These are runs of 6 systems, one row a step. Runs of the same system follow the same rule from any start.
run 1, Dilor:
[[-19  -5 -48  -9 -12  -1  18  -9 -32  41  35  24  12 -28  12  10  21  12]
 [  0  -9 -24  22 -36   9 -30 -32  -8  10  35  29  38 -11   0  37 -23   7]
 [ 22 -29  -7 -16 -25  17   4  -7  26  19 -32  18  48  -6   0  36 -36  10]
 [ 12  -7 -17   1   9   3 -23 -10  41   7 -42   9 -12  -5 -51  21 -37  21]
 [ -3   9  16 -21   9  13 -17   2  18 -37 -41  20 -22  27  -9 -33 -50  21]
 [  0 -19  46 -18   4 -10 -14   2  12   2 -25 -27 -37  28  -4 -46  11  31]
 [  4   1  49  27  25   3   2   0   2 -36  11 -43 -18  24  -6 -25  21 -29]
 [ -4  13   6   4  33  11  44  28 -27  -8  -4 -32  -6 -16  28 -28  39 -24]
 [-22  29 -22  20  -1 -11  -6   8 -41   4  40  -8 -18 -41   8  -3  45 -15]
 [-18   5 -11 -17 -36   5   8   4 -32  -8  47  19  28 -17  35  28  16 -26]]
run 2, pegof, 10 rows:
[[-14 -40  -2  42  24   1  -5 -12  -2 -11 -19 -24  27  28  12 -49  -3  17]
 [-11 -20  30  28   9  19  -5   6   7 -24  -6  -9  32 -51   7 -44  11 -25]
 [ -7  -6  10 -34   5  27  21  12  -6 -24  11  -8 -18 -61 -22   2  31 -27]
 [  9  -4 -36 -38  10   9  12   5 -41 -30  17 -20 -35   4  -9  34  33  13]
 [ 41  -7 -26   9  -7 -12 -11   6 -39 -15   7 -17  18  33  45  31  13  28]
 [ 47  15  14  28 -20 -10 -20  17   9  13 -18  -3  44 -16  40  29 -10  -7]
 [  8  44   8 -14 -11  -7   0  21  38  19 -27  28   2 -38  -7  28 -25 -29]
 [-27  34 -24 -44  -3 -29   5   9  19  21  -5  33 -44  14 -22   5 -13   8]
 [-21  -7  -6   1   1 -44 -12 -15   8  14  22  12 -19  72   1 -16  -2  25]
 [  2 -28  35  45  11  -9   7 -23  24  19  15  -4  34  39   4 -33  -5  -6]]
run 3, nuvi, 10 rows:
[[-27  23  -2   6 -13 -30 -21  15   5  26  15 -12 -21 -53 -16   8  42 -25]
 [-37 -10 -13 -54 -26   8  23   2   0 -26  21  20  15  18   2  32  -7 -31]
 [ 13 -38 -31 -14 -11 -17   2 -12  -3  55  -7  -6   7  20  -2  22  12  49]
 [ -4  12 -31  57   5 -20 -37 -11  15 -21   1   9  30  21  -7  20 -31 -12]
 [ 36   3  13 -11   4  -2  13  18  19   3  -5  56  33 -34  28 -29 -20   8]
 [ -1  13   7 -10  29 -26  -5  -1  35   3  13  16 -51 -13 -57 -16  11  -1]
 [ -3   2   6 -28  13  30  24 -11 -20 -45   4   9 -17  59   2 -13 -29   9]
 [ 27  -8  26  33   1   9  -8 -15 -24  41  -5 -32 -17  13  15 -27  16  44]
 [-20  30  26  53   2  24  -9  -3  -2 -24   5 -26  12 -16  -6  -2  -8 -54]
 [ -8  -3   9 -43  -8  32  40  24 -14  16 -20   0   7 -53  19 -14  17 -10]]
run 4, nabiv:
[[-16  17  21  10  -4  17  40  10 -30  13  -2 -13  28  25  58 -22  -1 -23]
 [-38  17 -15  30  -7   2   2 -16 -10  48  29  -7  -7 -42 -21   9  27 -26]
 [-33   6 -22 -19  -8  18  22  -5   1 -32   9  15  24  23  -7  41 -28 -43]
 [ -8 -43 -46 -29 -19  10  10  -4 -19  34 -19  -6  18 -19   5  21  13  37]
 [  6 -17 -24  34  -8  -7 -61 -20  16 -37  -1   9  19  -2 -24  16 -28  14]
 [ 28 -28  32 -34 -12   3  -1  23  31 -15 -36  17  36 -22  23 -14 -14   6]
 [ 24   3   2  -4  27 -23 -22   7  27   2  -8   2 -47 -36 -45 -11  19  21]
 [ 17  18  23 -18  22  -3   2  16  -4 -59  -2   4 -26  48  16 -21 -15   3]
 [  8  -2  33   5  -1  -7  11   3 -29  41  13 -26 -23   1  26 -35  44  23]
 [ -8  35  22  55  12  -7  -3 -16   5  -3  35 -14  -8  24 -16   8   1 -45]]
run 5, ruz, 10 rows:
[[ 24  26  -8   5 -20 -46 -57   7   2 -23  24  23 -13  13   9  21  -1  19]
 [ 25  -6  20 -24  -2 -26  30  26  22   1  -6  19  42  33  47   0  -7 -11]
 [ 28  25  -4  27  32 -46   7   4  33  43  11  14 -19   3 -22   0  14   3]
 [-10  49 -13  39  22   9  16   5 -16 -17  10  26  14  21  27 -18 -36 -25]
 [-17   0  14   4   2  10  38  -7 -12  63  16  14   1 -24  13 -47  16   9]
 [-21  22  25  40 -12  30  -9 -39  -4   7  38  -3 -15   1 -36  13 -14 -31]
 [-23 -28  -9 -12   7  59  46 -11 -11   1 -31 -20  21  -6  -7  -1 -16 -11]
 [-12 -16 -18   7  -8  20 -40 -23 -13   8  -6 -12 -35 -42 -44  -2   8  36]
 [-17 -18  17 -26 -38  29 -34  -2 -12 -60 -12  -3  17   4  14   7 -26   0]
 [ 13 -51  17 -52  -8 -19  -2  11  31   6 -26 -17 -11  -8 -16   3  27  19]]
run 6, nabiv (10 x 18):
[[-15 -25  -8 -28  -3 -13   6  -6 -24 -31  65   5  -8   0  -1   0  46  -9]
 [ 40 -37   0   6   0   5  17 -22 -13  -8  47 -16  23  30  -3  40  25  -3]
 [ 62   4 -21  41  15   8  14   0  -8  15  -2  -7  40  -8  16  38  -1   3]
 [ 34  53 -16  14  -7   8 -16  18  -9   2  -9  32   8 -51  18  25 -23  -1]
 [  4  37  17 -47 -40   9 -23   7  -1   6   1  38 -29 -24  -3  20 -24  10]
 [ -1  -1  22 -36 -25   3 -13 -19  13  28 -13   0 -43  41 -25  13 -23  33]
 [ -9  -6  11  24   9  -8  -5 -12  18  27 -43 -19  -2  56   1 -29 -28  26]
 [-39   8   8  37  17 -12  -1  10  16  14 -28  -1  15  -9  15 -65  -6 -11]
 [-55   2   6  -8  16  -3  16  10  12 -20  22  15  -6 -30 -15 -46  14 -41]
 [-30 -36 -13 -38  16  13  36  -8 -14 -30  39  -5 -12   9 -24  -2  30 -15]]
run 7, nuvi, 10 rows:
[[ 19  -5  22  14 -34   8 -26   4  14  40 -22   1  29 -61  10   8  -1   6]
 [-23   5  -7 -21  -1  -7 -12  15  44 -28 -27   4  -4 -33 -40  26 -12 -38]
 [  1 -26 -21 -67  -2 -13   8  22   4 -22 -34  13  -8  23  13  -5  -7  35]
 [  9 -18   1  22   0 -50 -45  -5   9  -3   3 -22 -12  48   1  -6  17  27]
 [ 26  -2  33  33  16  -8  14   5  16 -28  14   3  47  30  31 -10  -9 -34]
 [ 28  11  -1   7  44 -11  46  22  11  33   2   2  -4 -35   0 -20  34 -10]
 [-31  39 -32  -8  25   2  17   2 -28 -26  35  10 -41   1 -15   0  10 -19]
 [ -3   0   7 -26 -31  22  11 -20 -49  21  42  16 -10  20  30  -3   1  30]
 [ -2  -3  19  44 -24  18 -17 -40   5  48  18 -20   3   1 -28  32  -4  -7]
 [ -6  11 -11   8  -5  45  17   0  10  -2 -41   9  38 -26  -1  19 -46 -25]]
run 8, sumot:
[[ 51  -2 -12  -2  30  -1  47  23  -3 -14  -7   7  43   9  41   9   2  -8]
 [ 43  26 -14  21   6 -13  -9  -1 -13  27  29  -5 -22 -39 -11  37  32   4]
 [ 13  57  -1  -5  -9  22  10  -1 -20 -19  19  43  -1  15  24  18 -44 -10]
 [ 15  -1  15 -23 -29  20  22 -10  -9  74  -8   3  -4 -13   7  21   0  26]
 [-29  26   8  18  -9   9 -16 -34  18  14   9   8 -30  29 -45  19 -37 -12]
 [-34  -8 -18  -3  -3  14  13  -1   2  29 -52  12  21  11  18 -33 -39  22]
 [-45 -22  14  12 -16 -11 -41 -17  14  21   7  -9 -21 -29 -34 -33  21  11]
 [-37 -23  17 -10  15  10  11   3  14 -57  -4   9  18  21   1 -45 -19 -25]
 [  7 -56  -5  -6  23  -1  16   8  -4   4 -15 -40   8 -22  -4 -24  50  15]
 [ 12   7  -5  31  22  -6 -30   0 -11 -72  25 -18 -11   7 -13   7  14 -20]]
run 9, ruz:
[[ 20  -1  11  14  29 -14  13  27   7 -33   6  22  33 -24  36 -50   9 -12]
 [ 12  33  34  -6  16 -12  16  10   4   6  45  21 -32 -32  -9 -24  30 -23]
 [  0  36  15  -7  15  30  46  -7 -32  -9  32  -7 -26  33   5  14   0 -26]
 [ 12  -4 -11  17   9  32  33 -16 -44  52  -5 -36 -10   8   7   7  17  25]
 [  6  18   2  47 -32  31 -38 -18 -27  19  -8 -27  11 -28   6  30 -10   2]
 [-24  -4   5 -29 -42  24  -3  11  11  18 -41   1  28 -40   6  24 -21 -16]
 [-31  -3 -19 -38 -18 -15 -21  -7  31  15 -21  16 -32  -5 -46  23 -16  12]
 [-25 -27 -29 -16  -2 -12 -19 -10   8 -35 -15  13   8  60  -1  -7 -36  23]
 [ 12 -56   3  10  14 -37 -16   0  25  -3  -4   3  25  12   5 -44  17  31]
 [ 20   2  24  29  22 -27 -21  12  28 -52  23   8  13 -17  -6 -20  12 -33]]
run 10, Dilor (10 x 18):
[[ -5  -8 -59  22  18  22   5 -18 -43  -6  -8 -24  -4  30  -3  23  -6  27]
 [ -2  22 -12  30 -27  -5 -43  16 -18  -2 -34  -5  26  -3  46  -1 -23  17]
 [-10   8  34 -20 -35 -31 -27  24  42  15 -26  -7   7 -21  -2  24   6 -29]
 [-23  -4 -11 -36  21 -17  28   2  38 -22   5   7 -16  30 -42  19   0 -34]
 [ -9 -14 -43  -2  41 -19  19  -2 -14 -12   8  19  -8  48   8 -36  -2  34]
 [ 24  -1  22  46  -4 -28 -37  -2  -5   8  19   8  15   2  34 -43   8  27]
 [ 36   4  60   4  -8   1  12  11  31  11  11   3  23 -38   7   3  14 -37]
 [  4   8  -9 -23  30  24  50  -4   3  13  13  10 -27 -33 -43  18  13 -19]
 [-17  16 -40  -5   6  35   5 -23 -51  -8  23  25 -27   7  -2 -13 -18  33]
 [  0 -13  18  10 -51  17 -36 -17 -31  24   0 -11  18   8  38  -6 -10  33]]
run 11, sumot, 10 rows:
[[ 19 -19  16 -23 -24  25   0 -37   3   9  35  47   0  12 -15   5 -28  30]
 [ 28 -24  25  15  11  26   7 -32  32  27 -19   6   8  20 -33  -3 -38  23]
 [  2  18   2  40  27  10 -21  -5  22  13 -48  -5 -19 -16 -28 -32 -31  18]
 [-26  26  20   1   2   7 -21  16  -7 -10 -27   3 -31 -30  11 -63  -6  13]
 [-27  -8  55 -32  -9   9   7   8 -10 -12   8 -25 -28   7  11 -44  30  -9]
 [-18 -24  20   0  16   5  29   1  -9 -20  -2 -57  -5  47  -1   0  28 -28]
 [-12  -5 -41  34  13 -11  -1  14 -24 -14 -17 -52  20  15  18  25  26 -17]
 [-12  11 -32  10 -29 -19 -32  21 -21 -25  10  -4  27 -34  29  33  20 -22]
 [  6 -11  -5 -51 -33  -7   4  13   6 -18  28  31  26 -25   9  42   9 -21]
 [ 32 -25 -21 -41   4  -9  23 -11  20   4  21  24   0  18 -29  50  -1  10]]
run 12, pegof:
[[-56 -23 -25 -47   6  18  35  -2 -23  -7   7  13 -15  10  -1 -34   7   7]
 [ -6 -46  -7  17  -1 -16 -35 -14 -20 -10  18 -40  -9   7  -5 -15  45  29]
 [ 25 -34  13  17   3  22  11  -4  -1 -49  17 -11  57   3  14  17   2 -30]
 [ 40  -9  -7 -14  13  27  20  19  -1  15 -37  -8  10 -66   0   9  13  11]
 [  5  44 -36 -13   5  -9 -32  21 -14 -47   2  19 -31 -29  -9  24  -3   1]
 [ 20   8  13 -51 -32 -16   5  14 -19   2  20  23  -7  33  43  14   6  22]
 [ 40  10  25  28  -6 -34 -21  -3  25  28 -12 -31  -7  35  -3  35   3   5]
 [ -4  33  -6  24  20   3  32   7  27   4 -24  24  29  26   9   3 -46 -36]
 [-37  24  -5  -3   5 -16   5  12   8  56 -20  20 -20 -31  -2 -48   2  14]
 [-50   8   7   8  -8 -20 -25 -21   5 -15  54  11 -24  13 -28 -13  11 -25]]

Which system made each of these runs?
run 13:
[[-11  26   6   9   8  47  18  -8  13  -1 -33  24   7 -11 -16  -6 -62 -14]
 [-18  10   2 -17   1  16 -14   6   1  21 -49   5 -35 -30 -10 -44 -15  38]]
 : nuvi
run 14 (2 x 18):
[[-19 -13  -7  29 -13  -6 -18   1 -11  51  -8  -8  15 -44  18 -36  22  21]
 [-39  10  32   5  -8  15 -11 -12   8 -40  38  17  -3 -21 -22 -21  -6 -46]]
 : sumot
run 15, 2 rows:
[[  7   2 -38 -19  24   4  28  13  -4 -22  27  49  20 -45   3  -3   4 -12]
 [ 38   0 -11 -21  -5 -18 -14  -2 -18  14  38  23 -33 -28  -5   4  33  43]]
 : pegof
run 16:
[[-29  27 -32  33   9   9  -3 -11 -31  -6 -13 -31 -17  54   1  14 -18   0]
 [-41  -4   2  15 -38   3  -6   8 -21  22 -13 -14  42  -6  52 -13   1 -10]]
 : nabiv
run 17, 2 rows:
[[ -2  48  -9  33  17 -12 -25  18   0 -16   6  20 -11 -60  -3 -21   3 -19]
 [-18   8  19 -62 -31   4  10  14  -8  -6  31  38  -9 -31  14 -12  10  -8]]
 : Dilor
run 18:
[[-22   4   5   3  -1  50  28 -14  -4 -24  13  -8  14 -21 -25  26  -9 -52]
 [-34 -20 -59 -21   3  27  20   2 -34   8 -29  -8  -2 -20   0   0   4  25]]
 : Dilor
run 19, 2 rows:
[[ 39  41  17  13   7  -6  19   5  27   5   1  39  25  20  18  20 -41 -22]
 [ 13  31  -8   0  12  -3  28   5   8  73 -11  17 -21 -36 -11   3   4  11]]
 : sumot
run 20:
[[-47 -23   0 -25 -34 -10 -37 -19  18   4   4 -10 -27   0 -48  18   5   0]
 [  0 -51  -5 -19 -19  18  -1 -10  11 -24 -28  -7  43  40  10  17 -31  11]]
 : nuvi
run 21:
[[-33 -19 -44 -18 -42  14 -12  -7 -30  13  -9  -4  25   0  21  32  -9  18]
 [ -4 -44 -17 -12 -42 -19 -35 -17  23  21   3  13  30  -6 -11  33  -4  20]]
 : ruz
run 22, 2 rows:
[[-18   2 -17  13  19  28   1  -5 -34  12 -24 -52 -44 -12 -21  -9  24  18]
 [-30   0  -5  10 -38  23 -40  -1 -46 -23  -9 -37   3 -12  27   7   9   0]]
 : ruz
run 23, 2 rows:
[[ -2  12 -14 -16   0 -51  -7  19  51 -13 -12  20   8  32 -10  35 -16 -26]
 [  4   0 -42 -18  20 -56  14  25  22  33  -9  36   7   0  12  -8  10  20]]
 : sumot
run 24:
[[ 24 -18 -27  11  12 -23  16   2 -13  28 -15 -18  13  56  29   6   6  37]
 [ 21  40   9  65   6 -30 -30   6  19  13  -7   0  13   0  11   2 -15 -14]]
 : Dilor
run 25 (2 x 18):
[[ 37  -5 -14  27 -14  15  -6 -12 -39  17  32 -11  20 -36  17  32  26  10]
 [ 40  30   9  15 -23  16 -19  -4   8 -11   8  10  20 -20  -3  62 -24 -24]]
 : nabiv
run 26 (2 x 18):
[[-13  -2   2 -10   0 -14  21  -9  30  -4   5  40  25  60   5  -5 -44 -10]
 [  3 -28 -16  22  18 -24  13  -6  25  67 -15  -1  14 -16 -14 -18  17  22]]
 : sumot
run 27:
[[-23 -37 -48  16  12  26  26  -9 -13 -14 -18 -22  43  13  -5  23  -8 -15]
 [ -8 -31 -43   5  -4   0 -20  14 -13   0 -25   4  33 -52  19 -18   9  29]]
 : pegof
run 28, 2 rows:
[[ -1 -20  37   0  10  -3  30   8 -11 -33  37 -22  17  22  23 -22  40 -34]
 [ 20  -5  -9  23  22  -7  32   0 -18  16  36 -28   4 -16  -5  23  56 -24]]
 : nabiv
run 29 (2 x 18):
[[ 27  -3  36  53  -8   0  -3  -8 -11  31   4 -44  20  16  25   6  20  -5]
 [ -8  32  -3  31  14   9  27  19   5   6  -9 -11  29 -40   7  15   8 -59]]
 : nuvi
run 30 (2 x 18):
[[ 20  26 -26  44  35 -26  20 -14   8  29  27   5 -12  39 -20  18  -3  -5]
 [  3  17 -25  49  20  20  25  -4 -28  12   2  19  39  -2  36 -25 -23   0]]
 : ruz
run 31:
[[-10 -37  34 -35 -48   8 -14 -20  -5 -19  40  15  11  22   9  -2   0   9]
 [ 20 -50  19   2   9   3  21 -16  42   5 -15 -21  33  30 -24  26  -5 -12]]
 : sumot
run 32 (2 x 18):
[[-33  43   3 -18  -6  19   2  -2 -13 -16  19  48 -28   2   3 -33 -35  -4]
 [-10 -36  30 -28 -15  26  32 -19 -15  47   5  -8  -6  13   8 -31  12  30]]
 : sumot
